128 stands for zero in the data rows.
Here are some numbered points:
tensor([124, 107, 174, 114, 134, 150, 141,  75, 110, 111, 120, 123,  85, 157, 129, 196]) 0
tensor([136, 162,  75, 148, 112, 110, 105, 202, 167, 164, 139, 142, 166,  91, 130,  58]) 1
tensor([ 84,  85, 186, 146, 184, 134, 163,   0,  44,  90, 120,  42, 148, 132, 140, 201]) 2
tensor([ 63,  73, 231, 110, 158,  93, 194,   0,  67,  76, 117,   0, 115,  87, 136, 194]) 3
tensor([136, 159,  66, 118,  95, 129, 118, 189, 153, 128, 143, 150, 157, 104,  97,  61]) 4
tensor([128, 112, 183, 109, 139, 103, 151, 127, 126, 139, 107, 164, 106, 146, 118, 156]) 5
tensor([152, 102, 146, 132, 144, 155, 101, 150, 121, 123, 122, 186,  45, 218, 193, 177]) 6
tensor([129, 140, 134, 131,  88, 115, 159,  99, 129,  92, 136, 115, 140, 119, 108,  85]) 7
tensor([136, 109, 175, 125, 144, 155, 140,  90, 109, 115, 115, 148,  77, 175, 138, 211]) 8
tensor([138, 106, 181, 134, 185, 157, 118,  80,  61, 127, 118, 101, 116, 139, 136, 223]) 9
tensor([135, 159,  87, 155, 128, 113, 101, 209, 164, 157, 144, 139, 166,  91, 143,  76]) 10
tensor([145, 175,  52, 147, 100, 134, 115, 210, 166, 132, 150, 133, 171,  86, 114,  32]) 11
tensor([ 65,   0, 183, 141, 126,  81, 236,   0, 103,  43, 164,   0, 220,  54, 110,  83]) 12
tensor([151, 115, 132, 140, 140, 150, 110, 152, 126, 126, 127, 165,  70, 187, 186, 154]) 13
tensor([137, 100, 157, 141, 126, 178, 127,  74, 114, 104, 119, 157,  62, 197, 168, 227]) 14
tensor([132, 124, 149, 105, 128, 120, 110, 150, 140, 143, 116, 145, 112, 131, 123, 142]) 15
tensor([123, 176,  61, 131, 102, 127, 121, 187, 150, 119, 132, 152, 165,  97, 104,  48]) 16
tensor([150, 100, 143, 148, 136, 172, 115, 108, 126, 120, 125, 185,  50, 221, 182, 205]) 17
tensor([140,  96, 160, 138, 131, 178, 128,  76, 110, 105, 124, 152,  60, 194, 155, 239]) 18
tensor([143, 158,  76, 164, 155,  91,  70, 255, 169, 183, 152, 124, 181,  57, 165,  72]) 19
tensor([112, 121, 129,  95, 130, 102, 117, 153, 140, 178, 101, 157, 125, 129,  93, 135]) 20
tensor([105, 143,  99, 106, 119, 128, 119, 151, 141, 144, 115, 153, 133, 129, 111, 106]) 21
tensor([ 70,  65, 214, 144, 201, 140, 174,   0,  14,  77, 113,  21, 141, 144, 138, 240]) 22
tensor([149,  90, 146, 136, 126, 171, 113,  91, 120, 120, 130, 169,  48, 212, 176, 226]) 23
tensor([132,  94, 194, 112, 143, 121, 164,  22,  98,  82, 125,  88,  96, 152, 143, 212]) 24
tensor([111, 124, 166, 129, 122, 125, 166,  44,  99, 114, 144,   6, 216,  72,  59, 115]) 25
tensor([145, 168,  54, 145,  94, 138, 106, 216, 172, 136, 156, 127, 164,  72, 129,  49]) 26
tensor([136, 102, 163, 128, 137, 159, 134,  90, 112, 114, 112, 149,  78, 184, 149, 217]) 27
tensor([167,  96, 161, 131, 168, 166,  90, 128,  92, 125, 125, 161,  49, 223, 186, 202]) 28
tensor([138, 177,  52, 136,  89, 136, 120, 195, 161, 115, 152, 146, 168,  93, 104,  38]) 29
tensor([  0,  55, 238, 125, 220,  83, 209,   0,  45,  96, 115,   0, 212,  23,  93, 164]) 30
tensor([136, 162,  77, 137, 110, 130, 107, 191, 162, 134, 147, 136, 158,  98, 135,  67]) 31
tensor([118, 126,  93,  92, 107, 117, 111, 173, 154, 160, 111, 143, 131, 119,  93, 101]) 32
tensor([126, 165,  66, 117, 103, 131, 118, 191, 151, 121, 135, 151, 158, 102,  96,  61]) 33
tensor([114, 125, 134, 100, 132, 109, 122, 149, 140, 172,  97, 167, 118, 136,  96, 132]) 34
tensor([132, 107, 157, 109, 129, 143, 123, 111, 126, 126, 113, 148,  88, 160, 127, 185]) 35
tensor([141, 102, 163, 137, 139, 170, 132,  87, 106, 108, 121, 145,  66, 182, 145, 233]) 36
tensor([147, 163,  78, 168, 127, 111,  94, 224, 177, 159, 153, 132, 174,  78, 154,  53]) 37
tensor([118, 154,  76, 104,  97, 117, 115, 188, 154, 141, 128, 149, 159, 108,  88,  72]) 38
tensor([116, 122, 151,  99, 134, 109, 137, 131, 128, 149, 105, 147, 111, 131, 102, 141]) 39
tensor([142, 174,  54, 153, 106, 119, 106, 216, 176, 147, 152, 124, 172,  78, 139,  36]) 40
tensor([115, 157,  79, 104, 107, 123, 112, 192, 155, 138, 127, 151, 145, 111, 102,  67]) 41
Which point above is nearest to each new point by angle? Its number follows each.
tensor([150, 135, 120, 167, 164, 106, 103, 185, 118, 161, 136, 116, 163,  78, 152, 114]) >> 19
tensor([117, 121, 159,  92, 140, 114, 120, 133, 127, 151, 103, 138, 118, 136, 105, 140]) >> 39
tensor([154, 109, 129, 142, 125, 158, 106, 128, 127, 130, 131, 165,  74, 189, 172, 184]) >> 17
tensor([132, 108, 177, 104, 139, 123, 118, 126, 124, 139, 106, 155,  93, 156, 119, 171]) >> 35
tensor([130, 120, 167, 102, 140, 119, 127, 127, 128, 140, 111, 158,  98, 156, 124, 161]) >> 5
tensor([113, 128, 128,  97, 128, 114, 130, 150, 137, 167,  98, 167, 113, 136,  97, 130]) >> 34
tensor([ 78,  62, 198, 154, 155,  90, 216,   0,  59,  29, 129,   4, 130,  97, 160, 172]) >> 3
tensor([136, 110, 179, 118, 130, 103, 164,  82, 117, 106, 122, 116, 117, 129, 117, 139]) >> 24
tensor([136, 105, 181, 120, 136, 123, 164,  30, 101,  73, 134,  86, 108, 146, 143, 196]) >> 24
tensor([126, 124, 148, 105, 127, 110, 124, 148, 138, 157, 110, 159, 115, 139, 107, 135]) >> 34
tensor([152, 166,  84, 177, 161, 101,  71, 251, 164, 185, 150, 133, 176,  60, 169,  66]) >> 19
tensor([141, 173,  55, 138,  87, 135, 122, 199, 159, 118, 148, 142, 171,  95,  98,  34]) >> 29
tensor([137, 141,  95, 109, 118, 123, 100, 160, 120, 160, 128, 143, 162, 102,  95,  94]) >> 38
tensor([136, 115, 164,  96, 136, 128, 111, 134, 126, 146, 108, 161,  88, 160, 128, 171]) >> 35
tensor([157,  97, 163, 128, 163, 166, 102, 113,  91, 124, 126, 164,  59, 214, 180, 215]) >> 28
tensor([131, 111, 180, 104, 135, 135, 123, 115, 119, 127, 111, 154,  88, 157, 122, 182]) >> 35
tensor([134, 129, 148,  99, 119, 119, 119, 142, 138, 143, 112, 155, 111, 136, 113, 140]) >> 15
tensor([150,  99, 142, 140, 131, 165, 105, 116, 121, 127, 126, 180,  56, 219, 186, 200]) >> 17
tensor([119, 127, 163, 111,  95, 103, 167,  79, 121,  99, 136,  93, 144, 110,  85,  88]) >> 7
tensor([151, 156,  90, 169, 167,  88,  58, 255, 168, 194, 153, 123, 180,  54, 167,  72]) >> 19
tensor([ 63,  38, 227, 159, 174,  86, 233,   0,  38,  12, 127,   0, 121,  96, 171, 202]) >> 3
tensor([106,  92, 192,  76, 116,  87, 174,  34, 105, 115, 128,  68, 120, 111,  87, 124]) >> 3
tensor([150, 111, 147, 135, 146, 160, 110, 140, 120, 121, 123, 175,  48, 208, 185, 180]) >> 6
tensor([ 98, 132,  89,  98, 120, 108, 116, 174, 157, 171, 103, 151, 140, 127,  88,  86]) >> 32
tensor([125, 147, 151, 134, 125, 126, 160,  80,  98, 106, 148,  14, 214,  71,  65, 102]) >> 25
tensor([107, 137, 111,  98, 129, 125, 124, 149, 133, 153, 112, 148, 131, 126, 101, 117]) >> 21
tensor([ 57,  59, 157, 155, 169, 110, 186,   0,  93,  98, 148,   0, 240,  52,  94,  94]) >> 12
tensor([143, 156, 126, 164, 175,  98, 119, 203, 107, 177, 127, 132, 191,  69, 130,  71]) >> 19
tensor([126, 114, 156, 100, 130, 130, 115, 124, 127, 134, 122, 147, 105, 151, 129, 171]) >> 35
tensor([134, 123, 159,  95, 138, 112, 120, 140, 129, 149, 109, 155,  99, 138, 116, 167]) >> 15
tensor([129, 123, 159, 116, 130, 105, 149, 140, 132, 135, 115, 161, 118, 133, 114, 132]) >> 5
tensor([106, 121, 159, 122, 107, 104, 174,  53, 111, 101, 139,  64, 170,  96,  72,  88]) >> 25
tensor([107, 135, 108, 104, 108, 112, 137, 142, 142, 139, 116, 135, 142, 115,  85,  81]) >> 38
tensor([133, 146, 144, 128, 122, 131, 150, 100,  97, 114, 152,  40, 212,  70,  74,  99]) >> 25
tensor([151, 100, 142, 132, 144, 163, 108, 142, 117, 119, 122, 172,  44, 214, 192, 182]) >> 6
tensor([108, 125,  99,  95, 118, 118, 114, 167, 154, 169, 107, 159, 121, 124,  93, 106]) >> 32
tensor([112, 105, 180, 111, 140, 124, 145,  68, 114, 114, 118, 112, 104, 148, 129, 170]) >> 24
tensor([123,  98, 205, 108, 166, 134, 113,  58,  74, 150, 104, 114, 129, 129, 114, 185]) >> 9
tensor([130, 110, 178, 103, 137, 135, 126, 114, 120, 120, 114, 151,  93, 161, 132, 180]) >> 35
tensor([130, 102, 186, 123, 183, 157, 126,  66,  56, 127, 109, 107, 107, 149, 126, 230]) >> 9
tensor([121, 156,  95, 110, 115, 128, 119, 172, 148, 132, 120, 157, 138, 114, 104,  84]) >> 41
tensor([127,  78, 177, 135, 143, 151, 146,  47,  91,  90, 120, 115,  72, 165, 159, 231]) >> 0
tensor([131, 127, 161, 102, 143, 112, 125, 129, 122, 142, 104, 147, 103, 140, 122, 158]) >> 5
tensor([122, 129, 161, 140, 131, 125, 167,  53,  88,  93, 142,  22, 187,  89,  89, 123]) >> 25
tensor([149, 158, 137, 179, 192,  91, 119, 208,  95, 186, 126, 127, 202,  58, 138,  70]) >> 19
tensor([117, 119, 136, 104, 129, 116, 137, 138, 142, 155, 100, 159, 112, 144, 108, 136]) >> 34
tensor([139, 129, 124, 100, 133, 114, 102, 140, 113, 176, 112, 144, 148, 109,  90, 112]) >> 20
tensor([138,  88, 211, 117, 146, 122, 173,   0,  87,  61, 132,  70,  92, 157, 154, 232]) >> 24
tensor([141, 165,  58, 141, 105, 131, 115, 204, 144, 150, 143, 133, 175,  89, 101,  35]) >> 11
tensor([126, 115, 169, 101, 140, 117, 122, 128, 131, 147, 106, 158, 102, 152, 121, 164]) >> 5
tensor([142,  80, 194, 132, 129, 131, 180,   0,  74,  59, 127,  85,  76, 198, 185, 226]) >> 24
tensor([101, 150,  87,  93, 113, 116, 123, 174, 154, 159, 113, 162, 139, 118,  96,  81]) >> 21
tensor([ 81,  78, 214, 114, 153, 107, 177,   0,  78,  85, 119,   5, 102, 110, 146, 196]) >> 3
tensor([131, 116, 161, 103, 133, 130, 125, 120, 124, 137, 109, 152,  92, 153, 122, 174]) >> 35
tensor([127, 111, 185, 111, 139,  97, 156, 127, 125, 140, 106, 166, 107, 143, 117, 153]) >> 5
tensor([121, 124, 151, 100, 140, 109, 119, 139, 134, 154, 103, 155, 105, 133, 114, 152]) >> 39
tensor([112, 107, 162, 101, 128, 102, 132, 109, 130, 145, 109, 126, 121, 133, 107, 143]) >> 39
tensor([140,  94, 150, 135, 122, 162, 112,  89, 123, 114, 133, 164,  54, 207, 179, 226]) >> 23
tensor([120, 104, 182, 110, 145, 144, 141,  81, 104, 122, 113, 125, 101, 157, 117, 198]) >> 0
tensor([111, 119, 123, 103, 131, 118, 118, 145, 133, 160, 107, 161, 102, 145, 113, 145]) >> 34
tensor([ 74,  70, 185, 105, 116,  87, 201,   0,  95,  66, 141,   0, 165,  69,  91, 104]) >> 12
tensor([ 73,  84, 213, 108, 153,  97, 181,   0,  80,  92, 114,   1, 114,  95, 128, 182]) >> 3
tensor([129, 141, 142, 140,  92, 100, 180, 104, 125,  98, 164,  78, 175,  72,  93,  59]) >> 7
tensor([126, 138, 153, 134, 128, 134, 156,  80, 100, 107, 140,  41, 186,  93,  80, 127]) >> 25
tensor([125, 142,  88, 119, 115, 134, 120, 171, 149, 137, 125, 156, 128, 131, 116,  93]) >> 41
tensor([147, 130, 180, 167, 140,  58, 130, 172, 141, 157, 156,  91, 183,  52, 151,  72]) >> 19
tensor([107, 118, 133, 104, 133, 111, 134, 121, 125, 149, 105, 145, 111, 139, 109, 145]) >> 39
tensor([119, 118, 162, 131, 124, 132, 155,  57, 104, 115, 141,  39, 185, 100,  84, 132]) >> 25
tensor([114, 110, 167, 107, 144, 107, 137,  91, 117, 129, 109, 121, 106, 127, 124, 165]) >> 24
tensor([135, 145, 128, 138,  79, 109, 173,  93, 132,  84, 156,  94, 163,  94,  94,  50]) >> 7
tensor([151, 147, 110, 159, 163, 102,  87, 224, 133, 184, 130, 139, 168,  75, 141,  98]) >> 19
tensor([130,  69, 193, 154, 147, 128, 190,   0,  58,  40, 126,  73,  73, 187, 190, 218]) >> 24
tensor([118, 103, 185, 110, 146, 143, 137,  80, 104, 124, 114, 124, 102, 155, 119, 203]) >> 0
tensor([131,  89, 167, 149, 136, 130, 177,   8,  76,  53, 130,  86,  91, 168, 173, 186]) >> 24
tensor([123, 142, 132, 134,  89, 109, 163,  93, 128,  91, 156,  82, 170,  85,  82,  70]) >> 7
tensor([109, 133,  99,  98, 123, 115, 127, 165, 145, 166,  98, 156, 128, 121,  81,  96]) >> 32
tensor([136, 181,  49, 136,  89, 137, 124, 198, 158, 123, 155, 140, 164, 101, 104,  44]) >> 29
tensor([146, 108, 137, 143, 126, 160, 110, 109, 129, 119, 130, 151,  82, 178, 167, 204]) >> 23
tensor([127, 111, 180, 122, 150, 144, 138, 110, 117, 123, 107, 155,  89, 167, 128, 182]) >> 8
tensor([130, 119, 167,  88, 130, 119, 114, 138, 133, 151, 103, 159,  97, 145, 113, 162]) >> 15
tensor([134, 109, 172, 110, 133, 142, 120, 113, 119, 124, 114, 156,  81, 167, 134, 187]) >> 35
tensor([136,  93, 210, 112, 138,  96, 171,  56, 106, 103, 114, 107, 106, 135, 120, 163]) >> 24
tensor([115, 105, 172, 120, 144, 156, 146,  60, 100, 119, 115, 122,  92, 168, 126, 217]) >> 0
